[105 143 142 103] ans = 105
[119 129 118 138  99 123 123] ans = 119
[144 119 127 156 131] ans = 144
[121 148 121 120 106] ans = 121
[122 142 153 141 123 144 124] ans = 122
[137 112 101 113] ans = 137
[134 118 102 152 140 154 124] ans = 134
[157 129 123 128] ans = 157
[111 156 109 147 146 148 152] ans = 111
---
[150 119 137 114 127 128] 119

[[131 119 129 124 131 131 133]
 [134 115 127 122 136 126 132]
 [124 129 125 137 126 153 128]] 129

[157 124 138 125 121 136 110] 124

[147 113 149 108 107 110 145] 113

[[126 123 126 151 133]
 [120 135 132 123 122]
 [138 135 123 131 141]] 135

[[154 104 133 142 140 127 128]
 [108 119 122 140 124 128 122]] 119

[152 142 116 104] 142

[148 154 138 146 115] 154

[133 122 124 117 101 129] 122

[154 128 139 134 114 128] 128
---
[[125  98 127 124]
 [126 113 127 119]
 [128 156 128 113]]: 124

[[128 129 126 134 150 114]
 [124 147 127 135 111 138]
 [116 135 131 115 121 128]]: 114

[[136 116 114 110 139 140]
 [119 108 108 100 129 124]
 [131 127 122 127 142 133]]: 140

[[127 149 122 127]
 [100 151 118 117]
 [110 148 130 134]]: 127

[[133 120 113 124 127 131 133]
 [129 139 129 132 149 136 127]
 [133 137 123 134 151 136 126]]: 133

[[152 127 125 124 114]
 [144 155 125 135 124]
 [125 122 121 121 141]]: 114

[[128 137 158 134]
 [150 130 128 128]
 [128 136 158 136]]: 134
---
[126 136 112 144 107]
144, 107

[134 101 139 120 131 118 140]
140, 101

[103 150 101 130 154 108 123]
154, 101

[119 110 138 151 124 135]
151, 110

[116 152 133 155]
155, 116

[[121 146 137 141 112 101 117]
 [112 118 107 103 125 121 127]]
146, 101

[102 122 133 120 143 104]
143, 102

[[100 144 126 105]
 [123 135 109 112]]
144, 100
---
[[103 130 119 130 120 134 121]
 [129 125 132 124 129 134 129]
 [126 141 126 133 116 119 119]] 134

[[106 129 113 137 130 130]
 [112 116 131 132 136 122]
 [118 139 112 124 122 132]] 130

[[141 158 137 137]
 [129 140 140 104]
 [132 149 146 132]] 137

[[130 133 120 149 127 135 145]
 [122 126 135 132 138 115 129]
 [139 112 154 128 136 122 133]] 135

[[120 127 127 136 133]
 [134 124 135 135 136]
 [118 104 123 128 114]] 136

[[110 133 145 114 143]
 [111 117 143 141 135]
 [131 109 151 128 111]] 114

[[157 143 103 142]
 [155 114 133 124]
 [154 121 123 129]] 103

[[130 106 123 130 125 130]
 [143 129 121 115 132 114]
 [137 119 126 127 130 132]] 125
---
103  138  111  131  134  112
127  135  114  121  107  116
135  128  107  128  124  119
-> 114

140  122  141  140  127  130  133
136  128  117  121  106  118  149
116  141  120  117  141  151  123
-> 117

121  101  113  136
140  139  153  105
134  128  123  145
-> 153

130  148  139  137  124  135
141  123  141  154  140  126
148  104  130  127  144  121
-> 141

115  140  126  149  137  134  124
116  141  113  129  143  115  114
135  121  145  136  122  146  142
-> 113

118  119  129  142  123  134  153
135  122  143  112  137  152  156
149  140  142  110  145  142  125
-> 143

148  105  131  126  151
145  124  149  110  134
123  106  103  149  146
-> 149
---
[[146, 105, 154, 102, 142, 134],
 [131, 122, 111, 136, 129, 106],
 [125, 132, 127, 128, 124, 122]] yields 146, 122

[153, 141, 153, 131, 128, 122] yields 153, 122

[[116, 133, 119, 125, 125, 146],
 [103, 131, 111, 132, 117, 125]] yields 116, 125

[144, 134, 128, 156, 110] yields 144, 110

[[132, 142, 113, 117, 121, 152],
 [115, 119, 155, 131, 127, 130],
 [142, 110, 123, 137, 140, 115]] yields 132, 115

[[127, 123, 135, 139, 127, 118],
 [124, 128, 122, 126, 116, 113],
 [145, 121, 146, 120, 119, 102]] yields 127, 102

[121, 135, 121, 101] yields 121, 101
---
[[126 115 115 124 142 131]
 [141 125 126 128 102 132]
 [127 129 134 138 138 129]]: 125

[[130 135 131 149 122 144 133]
 [113 134 130 125 105 132 123]]: 134

[[120 129 124 116 129 116 112]
 [136 129 125 131 126 155 122]
 [114 127 125 120 125 134 137]]: 129

[[131 128 145 120 126 105 123]
 [123 139 131 135 124 120 121]
 [133 121 132 127 131 123 129]]: 139

[[129 120 112 145 142 113 145]
 [123 113 143 136 134 117 106]]: 113

[[128 124 149 144]
 [154 131 130 115]
 [127 130 117 120]]: 131

[[151 129 142 143]
 [157 125 158 131]]: 125
---
[157 141 100 142 155 113] value 157, 155

[155 111 136 106 122 137] value 155, 137

[115 143 145 124 106 136] value 145, 143

[151 110 129 108] value 151, 129

[[127 126 114 145]
 [110 152 137 115]
 [122 113 143 115]] value 152, 145

[[142 125 108 137 112]
 [124 146 125 134 137]
 [133 111 132 114 106]] value 146, 142
---
[117, 139, 129, 137, 141, 111, 103] => 141
[156, 98, 99, 115, 119, 117, 138] => 119
[139, 145, 110, 119, 113, 136, 102] => 113
[131, 136, 130, 127, 125, 104, 131] => 125
[144, 151, 138, 135, 126, 129, 125] => 126
[129, 147, 138, 110, 117, 157, 127] => 117
[150, 98, 135, 127, 151, 144, 145] => 151
[122, 109, 125, 152, 128, 114, 126] => 128
